One vector is turned by the same rotation once a tick. Each row is the vector after some number of ticks, and that number follows the row.
The counts run from 0 to 269.
[128 112 140 135 126 139 142 112 123 114 124 150  97 120 183  95 131 101
 129 135  87 133 146  99 149 185 117 105 102 139 170 165  69]
123
[105 141 122 140 117 128 131 153 149 138 138 136  73  95 175 141 130 144
 151 127 151  95 132  60 171 180 146 119 122 155 162 102 132]
229
[169 154 166 141  93 110 132 148 105 100 155 141 117 130 122 118 117 120
 110 143 167 145 123  79 132 107 135 162 112 101 101  59 147]
67
[160 174 198 142 153  93 104  98 108  95 150 131 136  99 125 135 116 113
 119 151 176 140 117 133 111  87 117 147 117 119  84 136 131]
54
[151 112 160 106 128 109 154 122  66 105 166 119 167 170 165  98  79 146
 121 115 135 124 114 148 125 143 142 102  91 119 120 137 160]
139
[177 156 138 137 103 102 141 143 124 144 124 133 100 147 122 131  80  91
 127 138 132 147 163 137  92 121  73 184 135 131 148 112  73]
181
[162 145 106 140  93  71 125 105 162 106 148 109 136 108 173 128 140  99
 156 126 156 178 110 152 157 124 163  92 129 123 122 107  95]
197
[201 161 164 129 119 104 146 126 122 167 153  86 124 153 130 120  87 105
 109 127 172 153 165 145 118  83  95 151 117 121 113 109 128]
179
[120 124 119  99 128 106 142 162 101  93 140 132 135 171 158  95  72 123
 143 110 114 110 101 118 124 198 139 128 124 113 179 120 110]
143
[133 145 143 132 172 119 103 140 150 139 140  97  98 100 137 112 107  82
 142 139 150 110 135  94  88 137 104 176 193 120 173 152 111]
169
[154 147 149 121 173 121 101 130 166 148 164  74 102  93 151 115 122  97
 141 126 175 113 133 100 127 125 118 143 187 123 165 156 134]
170
[126 104 131 136 162 117 147 151 143 117 170 136 145 119 175  96 122 145
 118 121  95 118 136  62 137 169 158  99 152 120 195 133 106]
5
[155 156 120 127  90 100 103 138 163 120 132 135  81 118 159 135 138  92
 146 138 150 165 125 149 137 169 127 170 161 103 159 100 100]
189
[124 186 120 164 140  89 137 132 106  66 137 169 111 106 133 192 101 121
 152 128 138 108 131 114 106 142 128 133 112 163  95 136 126]
214
[123 113 147 132 131 103 137 160  59  96 125 167 154 173 137 116  63 143
 127 116 117 127 127 139  85 169 115 139  93 128 145 139 122]
141
[116 154 154 183 113  85 122  86 130 136  93 139 162 120 127 104  86 101
 113 141 143 143 127 149  93 124  93 177 105 115 159 150  85]
42
[149 146 174 146 111 108 108  80 155 121 128  87 159 126 150  65 131  97
 121 138 178 126 101 111 147 109 142 137 121  80 144 142 113]
46
[149 115 183 151 128 151 148 105  93 105 145 144 133 128 186  83 147 126
  93 139 127 138 141 108 147 141 143 122  87 104 125 161 141]
126
[148 122 154 156 153 123 134 115 153 150 150  72 172 113 147  72 113 115
 121 122 172 113 125  81 122  98 130 150 148  93 165 131 144]
165
[144 147 116 198 100  74 145 110 123  86 110 160 157 114 142 131 107 104
 128 158 130 177 129 147 107 111 132 148 103 127 101 125  93]
200
[123 134 147 107 147 121 119 118 150  89 145 156 134 138 179 151 126 119
 130 102  98 133 108 125 144 191  97 157 152  96 201 128 120]
268
[138  70 167 190 127 159 163 133 117 155 133 113 128 130 194  90 120 118
  95 144 139 115 133 121 120 140 132 152 102 147 103 146 156]
245
[101 124 169 148 124 110 130 159  76 102 132 157 172 157 136 123  76 157
 116 129 144 110 114 119  96 150 112 182 116  84 154 115 170]
147
[135 146 100 188 109  75 141 113 133  76 106 164 135 116 133 124 118  90
 152 146 119 168 121 127 112 138 137 136 111 130 124 130  60]
201
[128 123  91 158 118  73 105 171 116 115 140 157  94  81 141 158 104 120
 148 127 153 176 134 117 108 156 122 129 130 166 138  74 109]
76
[150 118 164  89 143 139 127 122 106  89 171 126 105 118 209 102 141 116
 130 133 139 126 116 126 153 172 162  95 121 115 128 173 138]
131
[150 140 135 111 101  97 111 153 139 108 182 112 104  99 160 136 133 132
 141 122 181 147 116  99 154 141 163 121 140 107 121  66 159]
72
[160 150 159 168 100 147 181 111 165 136 116 128 141 157 182 141 129 146
 119 131 133  91 146 109 176 135 113 155 108 125 121 117 176]
106
[116 127 126 112 155  65 106 114 153 146 158  89 170 106 153 120  86 141
 146  98 153 116 104 114 126 146 134  91 144 130 195 128 116]
157
[134 137 133 165 102  85 129 153 101 117 164 160 118  93 136 156 124 142
 116 130 175 178 124 122 114 118 138 140 112 130 100  60 164]
74
[116 169 112 160 117 109 158 155 115 104 120 156 100 125 125 149  74 124
 158 123 117  94 146  65 125 159 106 125  96 171 131  98 105]
221
[154  90 182 150 141 154 147 128 129 131 152  97 133 128 204 138 127 132
 103 140 142 118 115 177 141 139 129 127 115 144 114 152 177]
251
[135 151 190 150 107 130 156  90 141 160 128 149 131 108 186 166 158 162
  94 128 150 136 152 135 170 143 102 132  81 138 131 130 174]
113
[174 139 121 155  89  68 135  90 147 106 147 124 164 123 165 112 139 108
 132 128 156 180 120 162 142 102 162 109 110 112  98 109 112]
198
[169 112 180 139 131 127 169 118 131 122 139 113 179 177 181 142  99 138
 100 113 122 128 117 174 133 143 104 131  87 141 123 126 149]
258
[143 142 159 151  98  81 123  70 142 156 123  90 182 130 146  93 103 124
 121 113 171 139 114 158 132 102 122 135  98  96 154 142 125]
40
[138 108  92 208 105  91 155 143 103 128 137 149 146 105 133 120  92 125
 118 143 152 169 138 106  99 112 134 139 101 142  97  85 129]
81
[140 179 169 119 157  77  89 118 117  88 137 148  97 110 113 153  98  90
 143 136 151 136 125 127  80 117 104 134 123 150 123 141  76]
56
[107 149 151 156 110  96 101 113 113 153 113 132 153 112 144 152  91 129
 116 117 158 153 131 194 107 126  89 173 114 108 159 150 147]
35
